In the rows, 128 means zero.
The rows of A fall into 3 groups, which share some directions, and each row is roughly a mix of its group's hidden directions.
A (99 x 11):
[[114 121 120 157 101 118 130 136 191 121 154]
 [105 129  77 123 156 132 155 111 158  99 124]
 [130 150 148 125  76 114 179 145 137 126 124]
 [146 108 114 100 128 159  94  94 109  90 132]
 [158 111 119 108 121 164  87 101 106  98 121]
 [151 105 139 113  88 131 163 117 112  81 132]
 [ 93 163 146 136 120  98 177 146 136 126 142]
 [105  74 129 113 135 135 115 174 141 151 131]
 [ 87 109 118 139 170 140 142 160 158 131 149]
 [155  85  91 126 140 136  91 110 109 115 109]
 [145  98  98 133 155 137  78 121 109 153 112]
 [116 144 115 120 171  96 167 150 133 160 118]
 [133 102  94 118  87 116 134 142 167 163 133]
 [145 111 111 127 159 154  71 105 112 134 116]
 [142 109 160 121  83 146  80 123 120 122 108]
 [124 136 194 144 112 149 124 143 128  94 124]
 [124  91  73  97 117 123 134 134 150 148 112]
 [116 132 107 127  85  89 159 131 118 167 141]
 [139 119 143 118  60 124 105 123 117 151 106]
 [145 149 192 134 108 129 122 141  96 125 144]
 [134 150 147 117  85 112 186 137 136 139 121]
 [123 118 135 133 184 156  93 124 137  91 129]
 [110 146 154 135  96 126 147 121 154  74 148]
 [146  95 138 127 147 159  78 126 108 103 111]
 [125 120 104 146 118 123 138 147 166 187 143]
 [134 118 126 128  56 117 119 105 136 102 125]
 [120  97 119 142 127 129 114 157 151 191 129]
 [114 103  81 115 117 131 153 145 174 146 124]
 [153 127 123  96  71 132 151  98 112 131 117]
 [160  92 119 120 128 159  81 117 103 132 110]
 [112  93  86 129 133 120 125 147 162 171 138]
 [112 133 106 133 191 100 151 149 123 143 122]
 [150  95 109 126 139 141  75 122 105 154 105]
 [144 121 141 127 152 170  88 122 129  81 118]
 [119 113 105 129  98 132 156 153 182 154 134]
 [117 138  75 134 135 135 161 109 171 124 112]
 [129 175 158 154 157 142 137 104 108 101 123]
 [153 111 149 112  77 154 115 110 128  93 120]
 [117 144 122 124 175 110 151 154 121 178 120]
 [128 109 189 128 107 149 107 152 121 108 109]
 [110 158 142 119 101  98 183 138 149 130 131]
 [123  91  74 118 138 106 103 123 137 159 131]
 [114 159 168 120  82 121 163 136 147 125 137]
 [130 104 125 135 163 158  80 112 124  91 122]
 [144 158 181 151 120 117 107 118  99 114 152]
 [137 119  99 132 153 107 111 128 106 190 137]
 [122 118 103 124  86  86 157 134 108 153 152]
 [132 134 195 128 109 145 125 147 112  98 126]
 [140 105 112 117 157 157  78  98 113 109 126]
 [112  79  91  85 139 126 130 155 128 138 125]
 [127  99 106 131 118 149  74  98 111 101 121]
 [132 135 126 121  78  97 177 136 119 153 133]
 [102 163 157 125 103 101 170 141 154 125 135]
 [146 106 106 141  88 161 111 100  97 111 146]
 [101 161 115 138 129  94 178 132 150 134 150]
 [138 118 101 119 149 150  69 100 111 145 122]
 [123 146 131 131 109  91 177 153 131 168 139]
 [117 158 131 123  92 104 167 134 139 174 134]
 [140 103 148 129  96 146  77 114 127  91 116]
 [122 107  77 118 124 127 149 142 159 171 124]
 [125 148 154 112  92 131 176 137 145  90 132]
 [121 147 134 117 159 109 138 153 134 190 113]
 [133 105  73 100 140 115 126 125 115 170 118]
 [130 117 145 134  58 132 102 120 106 120 119]
 [104 156 128 135 167 111 158 154 122 172 135]
 [140 123 135 122 161 170  85 114 131  91 117]
 [118 158 155 120 161 153 162 130 103  89 124]
 [138 107 109 123 159 154  71 105 113 115 127]
 [143 108 164 119  92 155 103 123 117  86 114]
 [140 128 150 112 111 132 107 103 106  73  97]
 [ 93 129 142 153 108 116 144 157 148  79 143]
 [129 132 161 105 179 125 137 163 127 146  99]
 [122 154 188 157 137 149 128 132 122  97 128]
 [150 121 115 123 149 162  67 110 115 129 112]
 [135 145 142 116  73 112 180 136 131 133 125]
 [145 119  94 106 145 114 118 108 101 182 139]
 [125 113 142 122 192 123 115 152 121 105  99]
 [150 111 123 112 152 167  85  98 116 103 118]
 [120 118  73 128 117 122 151 129 176 151 133]
 [143  94 138 131 132 154  74 125 101 105 110]
 [133 107 104 120 150 152  73  92 115 128 119]
 [112 114 156 167 170 128 134 154 147  94 125]
 [132 103  95 102  88 137 145 130 162 125  93]
 [132 152 186 145 137 125 112 129  94 107 152]
 [100 109  99 161  89  98 107 148 113 128 145]
 [128  96  73 108 119 125 129 128 150 163 104]
 [105 147 149 155 116 100 171 163 151 139 128]
 [142 146 187 142 127 123 104 132  88 127 145]
 [104 150 129 140 103 109 172 123 143  86 151]
 [ 98 125  86 151 163 125 142 129 169 133 150]
 [136 140 105 102  69 113 140 115 110 158 135]
 [106  91  90 127 136 127 131 154 165 164 134]
 [142 107 131 134  71 146  90 107 114 108 125]
 [137 145 131 124  79 102 170 137 123 165 123]
 [126 116  99 152  73 131 126 106  95 113 145]
 [128 117 112 129 178 151  72 112 123 130 127]
 [128 119 121 142  57 131 121 109 101 115 135]
 [120 141 100 127 172 102 144 140 138 179 126]
 [130 159 192 161 121 145 131 137 124 116 137]]
Here is one row of each group, with its name. Which group are the others in?
[141 153 149 136 147 119 100  91  84  99 124]	(18)
[137 106 154 132 128 158  74 123 125  89 120]	(9)
[118 148 129 125  79  99 174 141 133 153 132]	(50)

[119 130 173 169 153 130  95 143 119 151 148]	(18)
[132  91 130  91 134 143 108 137  94 131  82]	(18)
[133 146 194 141 115 136 119 136 111  95 137]	(18)
[103 167 130 136 113 111 180 134 141 145 155]	(9)
[138 122 127 110 187 126 134 153 115 164 102]	(9)
[119 113 135 102 149 144 143 108 135  65 149]	(50)
[102 133 141 164 134  93 160 169 144 141 138]	(50)
[113 116 170 126 149 139 100 133 104  77 121]	(18)
[122 144 157 122  83 129 159 121 150  84 141]	(9)
